[[-57  12  -4  18   7 -28 -27  27]
 [-71  -7 -40   5  -9 -19 -35   2]
 [-10  20  -6 -13  59 -15 -15 -18]
 [  0  -5 -24  -5   7 -11 -22  18]
 [ 16  21  20 -12 -18 -13  -3  63]
 [-84   5 -19   7 -30 -18 -25   4]] Answer: -10

[[-11 -57 -24  35  24  -5  38  -3 -17]
 [-24 -12 -21   3 -10  -3  -6  10 -24]
 [  5  39  32 -44 -40   7 -54  47  23]
 [  7 -22 -15  26  -1   6  32  -6 -16]
 [-34 -22   3   9 -36 -26   7  28 -20]
 [ 47  34  23 -60 -17 -27 -91  37  13]
 [ 10  22 -15  42  42  20  36 -66   4]] Answer: 5

[[ -78   54   -5   50  109  -67  -24   25   50  -53    2  -59  -39]
 [ -19   24   -6   24   82  -66  -65   34   -4  -18  -15  -24    0]
 [ -43  -19   27  -15  -41  -30   -9    8   -4  -31   40   35   31]
 [   2   -7   22   68   13    0   67  -12   10   -2  -20   10  -26]
 [ -37  -28   27   41  -48   -9   -2  -18    5  -36   22   -3   31]
 [ -33   58    5  -63   36  -57  -78   67   -6  -16    6    3   20]
 [   1  -27   15   35  -41   20   54  -34   24   19  -15  -28  -20]
 [ -64  -20   -2   10  -18  -42    1  -36    7  -31   37  -28   -3]
 [ -11   50  -15 -105   89   14   -6   67  -14  -23    1   39   55]
 [  88   -7  -21   -5   -4   65   44  -68   -7   65  -29  -18   -3]
 [   1   30    2  -36   44   20   25   -4   34   -4  -16  -51  -62]] Answer: -43

[[  82   90   16  -58 -102  -90  -29   47  100   92   40]
 [ -58   90 -100  -90  -30   47   99   94   41  -35  -95]
 [ 103   90   82   11  -59 -106  -85  -23   52  101   93]
 [   2   90   70  104   80   12  -62 -103  -89  -25   52]
 [  41   90   97   98   46  -29  -89 -100  -58   14   84]
 [ -68   90    5   74  103   78    7  -67 -102  -85  -21]
 [-102   90  -91  -33   44   97   96   44  -33  -93 -102]
 [ -21   90  -85 -104  -65    6   78  104   73    3  -69]
 [  93   90   99   53  -25  -87 -102  -61   14   80  104]
 [-102   90  -66    9   78  103   75    4  -68 -104  -82]
 [  51   90  -27  -89 -103  -62   14   78  104   70    0]
 [ -30   90   43   96   95   43  -33  -91 -103  -53   22]] Answer: 103

[[-55 -15 -10  31  17  11 -39  38 -16  10 -39]
 [-19   6  22  26   0  37  91  22 -55  10 -40]
 [ 66 -48 -50 -24 -40   0 -19 -44  55  -8  32]
 [ -3  22  60  57   2   0  47  44   0 -75 -24]
 [-18  44  -8 -17  -1  28  -4 -58 -94 -29 -70]] Answer: 66

[[  6  36 -20  -1 -77   5 -88]
 [ 63   9  24 -27 -23 -20  54]
 [ 41 -10  -7 -25  37  22 -15]
 [ 62  71  25  23 -96  32  31]
 [ -9  58  20  -4 -10  22 -43]
 [-29 -13  19  19 -16  46  -9]
 [-19 -32  18  51 -29 -13 -30]] Answer: 41

[[-23  11 -22  41 -34   0 -20 -51  -4  37 -13]
 [-24  10 -11   1  17  31 -41 -40  14 -21   9]
 [ 52  16 -20  36  57 -15  26 -34 -14   4  23]
 [ 11  -8 -32  14  51  -2  31  43 -22 -31 -34]
 [ 16  -7 -16 -41 -36 -18  38 -31   4  25  10]
 [ 16  22  24  17 -52 -17  44  46 -17  31 -45]
 [ 18 -10  11 -71  24 -21  25   3  39 -64  -1]
 [-40 -19  -2  16  20  36 -66   5  -8  13  27]
 [ 20  17 -35 -36  50   7 -12 -97  40 -51  21]
 [-40  11  -3   2  -4  33 -68 -39  28 -12  -5]
 [ 37  32 -27  32  10 -12  -5 -62   2 -22   5]] Answer: 52

[[  0 -13 -16  19  13   2   1  -3  10  22 -28  13  13 -11   3   7]
 [-22   4 -23  36  -9  25  16  12  10   9  18  25  -9 -15 -30  -9]
 [ 18  -3 -14  17  -2   8  -9  24   8  14 -10   3   1   2  -2  -6]
 [ 19  -3 -17   7  20 -14  -6 -10  -2  -6 -31  -6  21   0  14  26]
 [  5 -12 -16  -2 -16  14  19  -6  17  26 -16  34 -28   9   2 -26]
 [  1  23  -8  -6  20   5  -7   1  -1  10  39  48  13  -3   6   8]
 [ 18   4   1 -26 -14 -19  -2   0 -10  -2   6 -15  -9  23  -2  10]
 [-18  20   6  32   4  46  15 -19  31  11   7  10   0 -20 -21  -4]
 [ 15   2 -18  16  16   4  11 -81   3  -6  10  -1  -4   8  14  24]
 [  7   2  -4 -13  16 -12  -4  28 -11 -17   3 -31  20   2  16  23]
 [ -5 -29  32  20   6  15   0  -4   1  20 -52  35   2   9   3   6]] Answer: 18
---
3740,9998,7284,4767
3776,5610,6877,5834
5107,8072,3122,6605
-> 9998, 8072

2,-1,28,33
-50,31,30,-13
-> 33, 31

-29,34,30,33,-44 -> 34, 33

-510,181,162,-175,26,-748,-108
323,-624,172,-531,-261,620,-214
-> 620, 323

-19,47,-40,18,24 -> 47, 24

88,18,62,20 -> 88, 62
